L: [-61.4 -14.7  29.9  86.8 -48.6  77.0  42.3 -77.7  74.3   3.7  36.0 -64.2
  53.8  85.4 -72.6 -68.8  -6.0  36.1 -52.4 -42.9 -83.9  45.0 -28.0  12.8
  45.6 -79.0  83.5 -64.0  45.5 -34.9  -6.3 -29.2  14.1 -38.0   1.8  48.4
   2.5 -70.4]
Q: [ 20.6  44.7  14.1  29.6 -47.0 -90.0  24.4  72.5  30.5  71.4  37.8  -9.8
 -46.1 -16.4  35.6  87.9  63.8 -51.8  71.2 -22.9 -57.2  24.3  80.6  42.3
 -82.3   3.4 -88.6 -82.8  33.8  76.4  26.7  51.1  25.9  83.0  56.3  78.7
 -44.4 -58.5]
T: [  5.9  80.8 -60.6 -67.4  19.3  -0.8 -64.7 -52.6 -28.9 -27.5  40.1  38.3
  88.3  -2.3 -51.9  51.1  56.6 -71.8  29.0 -40.1  82.8  85.6  75.7  79.0
  23.2  86.0  -1.8   3.0  -6.0  89.1  89.2 -20.4  55.6  71.7  37.0 -83.0
  12.3   4.9]
X: [-45.2  -9.4 -42.4 -26.7 -22.9   8.2 -23.2 -52.2  74.1 -52.6   0.4  22.4
 -15.7 -74.0  30.9 -55.3  84.4 -89.7  57.0  16.2 -88.6 -63.5  65.1   7.4
  40.4  18.8  59.4 -19.1 -73.1  38.3 -45.0  73.8  13.6 -83.9 -35.9   8.8
 -73.5  14.9]
R: [  5.3 -56.5 -89.4   6.1  12.7 -33.1 -24.8 -35.8 -89.7 -69.8 -29.7  29.7
 -16.1  -6.9  81.2  41.1 -84.3  84.2  51.3  33.1  16.7  78.7 -56.7 -44.8
  66.8 -26.2  39.2  41.2  50.2 -69.4  15.9 -30.2  86.5  74.6  -6.9  90.1
  88.3  67.0]
W: [ 24.3 -15.1 -90.3  84.1 -50.6  59.1  34.0 -16.4  69.6 -87.5 -42.7 -72.2
  10.7 -32.3  -8.4  35.0 -23.0 -78.9 -10.4 -23.6 -52.1   6.2  70.3 -46.5
 -83.6 -30.3  15.2  85.6 -60.8 -55.7  37.8 -88.9 -25.8   0.6 -52.1  63.3
  89.4 -40.3]
M: [-11.3  42.3  64.0   0.5 -82.8  46.3  30.6  -9.2  31.3  82.7 -44.8  17.7
  -2.6  49.9  44.4  52.0   1.5 -87.3 -49.8   2.1  56.8 -12.6  43.9  48.0
 -45.5  48.1  65.2  21.0 -55.1  49.4  77.0   8.4  67.7  41.7 -43.3  51.2
  18.1 -12.4]
V: [ 63.1 -24.6  16.5  66.4   3.2  35.5   6.2 -47.7 -26.5 -50.7  30.3  73.2
  -9.8  68.0 -76.8 -75.7  69.6  79.2 -11.9  45.9 -46.1  29.6  14.0  10.4
  61.0  22.3 -75.5  17.2  86.5 -89.2  -8.4 -39.1  67.8  90.1   5.8 -22.3
 -18.9  20.4]
P: [-41.5 -15.2 -16.8 -60.5 -42.7 -25.9 -26.2  74.2 -60.1  31.9  37.5 -39.8
 -79.5 -65.0  81.3 -32.2 -40.1  62.8  54.3 -13.4  69.2  88.6 -70.7  82.3
 -43.2  36.0  15.5   9.4  -4.7  82.7  34.3 -17.8 -35.2  23.7 -71.7 -32.3
 -81.1  74.8]
N: [ 24.3 -15.1 -90.3  84.1 -50.6  59.1  34.0 -16.4  69.6 -87.5 -42.7 -72.2
  10.7 -32.3  -8.4  35.0 -23.0 -78.9 -10.4 -23.6 -52.1   6.2  70.3 -46.5
 -83.6 -30.3  15.2  85.6  16.1 -20.2 -22.2  30.9 -23.5  40.8  90.1  67.6
 -76.4  33.6]
F: [-87.3 -30.3 -90.5 -87.3   6.5 -32.7 -49.2 -81.7  -5.6 -48.4 -89.6  11.4
 -29.0 -56.2 -31.9 -11.2 -65.0 -29.6 -88.9  58.2 -66.4   0.5   9.8  62.2
  30.1 -30.8  20.5 -67.9  36.4 -90.0 -46.2  -6.9  73.2  -1.2   5.2 -29.9
 -32.4 -71.0]
which: [-67.4  19.3]  T
perm: [ -5.6 -87.3 -71.0  30.1  58.2 -49.2 -89.6 -81.7  -6.9 -90.0  -1.2 -46.2
   6.5 -67.9 -66.4 -30.8  11.4  36.4 -90.5  20.5 -88.9 -29.0 -31.9 -48.4
   5.2   0.5 -32.4   9.8 -65.0  62.2 -87.3 -29.9 -56.2 -32.7 -11.2 -29.6
 -30.3  73.2]  F
which: [ 82.3 -43.2  36.0  15.5   9.4  -4.7  82.7  34.3 -17.8 -35.2]  P

S: [-60.2 -46.8  38.8   4.4  18.0 -12.7  36.4  43.0   9.7  37.7 -74.9  44.9]
J: [-60.2   4.4 -74.9  44.9  36.4 -12.7  18.0   9.6 -46.8  43.0  37.7  38.8]
D: [-63.3  18.4  -4.4 -23.5   9.8 -20.5 -15.0  40.3  15.3 -55.9 -44.4  17.0]
H: [-15.0 -55.9 -63.3  -4.4 -44.4  15.3   9.9 -23.5 -20.5  18.4  17.1  40.3]
perm: [ 40.3  17.1  18.4 -20.5 -23.5   9.9  15.3 -44.4  -4.4 -63.3 -55.9 -15.0]  H
perm: [-20.5 -55.9   9.8 -63.3  15.3  40.3  18.4  -4.4 -44.4  17.0 -23.5 -15.0]  D
perm: [-74.9 -60.2  36.4 -46.8  43.0  37.7  44.9 -12.7   4.4   9.7  38.8  18.0]  S
which: [  9.8 -20.5 -15.0]  D
perm: [ 38.8  37.7  43.0 -46.8   9.6  18.0 -12.7  36.4  44.9 -74.9   4.4 -60.2]  J

B: [  2.7   4.7 -10.6  22.1  -2.9]
C: [  4.7   2.7 -10.6  -1.4  -3.7]
U: [  2.7  -3.6   4.7  -1.4 -10.6]
K: [  8.8 -14.9  -7.8  -1.4  -3.7]
which: [2.7 4.7]  B
perm: [ -3.7  -1.4 -10.6   2.7   4.7]  C

Figiz: [-23.2   4.1   0.4   9.2  -8.7 -38.5  23.0 -27.9   4.9 -23.1  41.7  -0.8
 -30.3 -26.5   9.8  -3.1   2.2 -26.4 -67.6 -23.2   9.4 -19.0  57.2]
Gasep: [ -1.7  31.1  34.8 -16.6  10.4 -18.0 -11.1  -0.2  37.3  16.1  15.3  21.1
 -13.0  -1.2  -0.6  83.5   2.0  50.3   9.9  -1.7 -31.8  36.2  38.9]
nezer: [ 30.6  10.9   0.4 -23.0   5.7  23.0   5.9  27.4  -1.6  16.1 -31.0   6.5
  21.6  32.6 -11.0  -3.1   2.9  31.1  35.7  30.6  -8.3  27.0 -34.4]
ber: [-33.9 -29.5  57.7  47.9 -18.2  43.5 -28.2 -55.5  -8.0  -7.4   8.7  21.1
 -13.0  41.1 -26.7  34.0  -0.6  59.8  -3.0  84.3  -8.3  63.8  11.4]
ruf: [-11.1  -1.7   0.4   0.9   7.3 -16.3 -22.8  28.5  43.5   9.9   0.4  50.3
 -22.8 -33.9 -17.7 -52.5 -31.8  36.2  11.7  10.1  52.1  38.9 -18.7]
Gimis: [ -1.7 -22.8  11.9  22.1 -18.2  43.5  14.5 -27.9 -21.0 -23.1   8.7  21.1
 -13.0  15.7  -5.8 -40.2   8.0   2.3 -28.9  -1.7  -2.4  -0.6   2.3]
Buf: [-33.9 -29.5  57.7  47.9 -18.2  43.5 -28.2 -55.5  -8.0  -7.4   8.7  21.1
 -13.0 -18.0  -5.8 -15.4   4.0  11.9  35.7 -33.9 -20.1   8.6  11.4]
kalo: [ 19.8  -9.3 -45.3   2.8  15.2  43.5  14.5  27.4  -1.6  -7.4   2.1  21.1
  10.1  32.6  -0.6  34.0  -0.8   2.3  -3.0  19.8   3.5 -28.2 -43.6]
Tusen: [ -2.6  45.7  23.3  15.7  -3.9 -48.8 -19.7  -9.4  -1.6  23.9 -24.3 -52.0
  21.6 -34.9 -11.0 -27.8  -6.9 -45.6  48.7 -12.4   9.4  -9.8  -6.9]
nema: [ 52.1 -22.8   0.4  28.6   0.9  43.5 -11.1 -18.7 -33.9   0.4 -17.7 -22.8
  10.1   7.3 -16.3 -52.5  11.7  -1.7   9.9  38.9  50.3  36.2 -31.8]
dit: [  9.1 -29.5 -79.6   2.8  20.0  12.8 -79.4  -9.4 -27.4 -46.6 -11.1 -22.8
   4.3  -9.6  35.8   9.3  -0.3  11.9 -41.8   9.1  21.1  17.8 -16.1]
which: [ 50.3   9.9  -1.7 -31.8  36.2  38.9]  Gasep
which: [ -6.9 -45.6  48.7]  Tusen
which: [-22.8  28.5]  ruf
perm: [-31.8  36.2  50.3  38.9   9.9  -1.7  11.7 -52.5 -16.3   7.3  10.1 -22.8
 -17.7   0.4 -33.9 -18.7 -11.1  43.5   0.9  28.6   0.4 -22.8  52.1]  nema
which: [-11.1 -18.7]  nema
which: [  8.0   2.3 -28.9  -1.7]  Gimis
which: [  2.2 -26.4 -67.6]  Figiz

Z: [-13.9 -22.9 -36.5  41.1 -36.5 -38.3  27.9   2.5]
G: [-13.9 -38.4 -36.5 -22.9  41.1  27.9   2.5 -36.5]
E: [-13.9 -36.5 -38.4  41.1   2.5   2.5  27.9 -36.5]
which: [-13.9 -38.4 -36.5 -22.9  41.1  27.9   2.5]  G
perm: [-38.3 -36.5 -36.5 -22.9 -13.9   2.5  27.9  41.1]  Z
perm: [-38.4 -36.5 -22.9  41.1  27.9   2.5 -36.5 -13.9]  G
which: [ 27.9   2.5 -36.5]  G
perm: [-38.4 -36.5 -36.5 -22.9 -13.9   2.5  27.9  41.1]  G
perm: [-13.9  27.9 -36.5 -38.4 -36.5   2.5  41.1   2.5]  E

setak: [ -1.8  24.9 -10.6  -0.5 -46.0  -8.4  47.0  37.5 -19.1  -4.0 -26.4  35.6
  60.9 -83.8  27.8 -11.5  33.7  16.4 -46.7  -7.8 -16.8  12.7 -78.2 -19.6
  36.7]
kikuv: [-37.8   2.7  21.3 -11.9 -33.7 -30.3 -11.2  31.7 -27.2  -7.2 -14.0 -13.7
  37.9 -43.0 -20.0 -21.9  24.8  26.2 -56.6  -3.5 -34.8 -18.1 -96.8 -12.8
  30.7]
kala: [-46.7 -26.4  47.0  27.8  24.9 -19.1  35.6 -83.8 -78.2 -10.6  -1.8  33.7
  37.5 -19.6  12.7 -11.5  60.9  36.7  -4.0  -0.5 -46.0  -7.7  -8.4 -16.8
  16.4]
zubip: [-30.0   2.6  -0.7  -9.6 -49.0 -26.4  36.0  35.3 -29.8  -7.0 -20.4  11.8
  55.7 -66.2  -0.1 -18.2  35.6  16.6 -62.7  -6.9 -18.3   1.7 -84.1 -15.5
  22.6]
kuroz: [  7.6 -11.7 -30.0   2.5  -0.7   6.8  -0.9  -4.7  21.0 -16.1  17.1  20.4
  28.2 -64.6 -12.9  11.9 -15.2 -15.9 -14.0  51.5 -28.4  13.8   3.3  21.4
  26.4]
kaba: [  7.6 -11.7 -30.0   2.5  -0.7   6.8  -0.9  -4.7  21.0 -16.1  17.1  20.4
  28.2 -64.6 -12.9  11.9 -15.2 -15.9 -14.0  51.5 -28.4  13.8   3.3  21.4
  30.0]
tulef: [-18.3  26.5  -0.9  -9.6 -49.0 -26.4  36.0  35.3 -29.8  -7.0 -20.4  11.8
  55.7 -66.2  -0.1 -18.2  35.6  16.6 -62.4  -7.6 -15.1  12.2 -77.7 -18.6
  33.8]
which: [  7.6 -11.7 -30.0   2.5  -0.7   6.8  -0.9  -4.7  21.0 -16.1  17.1  20.4
  28.2 -64.6 -12.9  11.9 -15.2 -15.9 -14.0  51.5 -28.4  13.8   3.3  21.4
  30.0]  kaba
perm: [ 36.7 -19.6 -78.2  12.7 -16.8  -7.8 -46.7  16.4  33.7 -11.5  27.8 -83.8
  60.9  35.6 -26.4  -4.0 -19.1  37.5  47.0  -8.4 -46.0  -0.5 -10.6  24.9
  -1.8]  setak
which: [ -7.2 -14.0 -13.7  37.9 -43.0 -20.0 -21.9]  kikuv
which: [ -0.5 -46.0  -8.4  47.0  37.5 -19.1  -4.0 -26.4]  setak

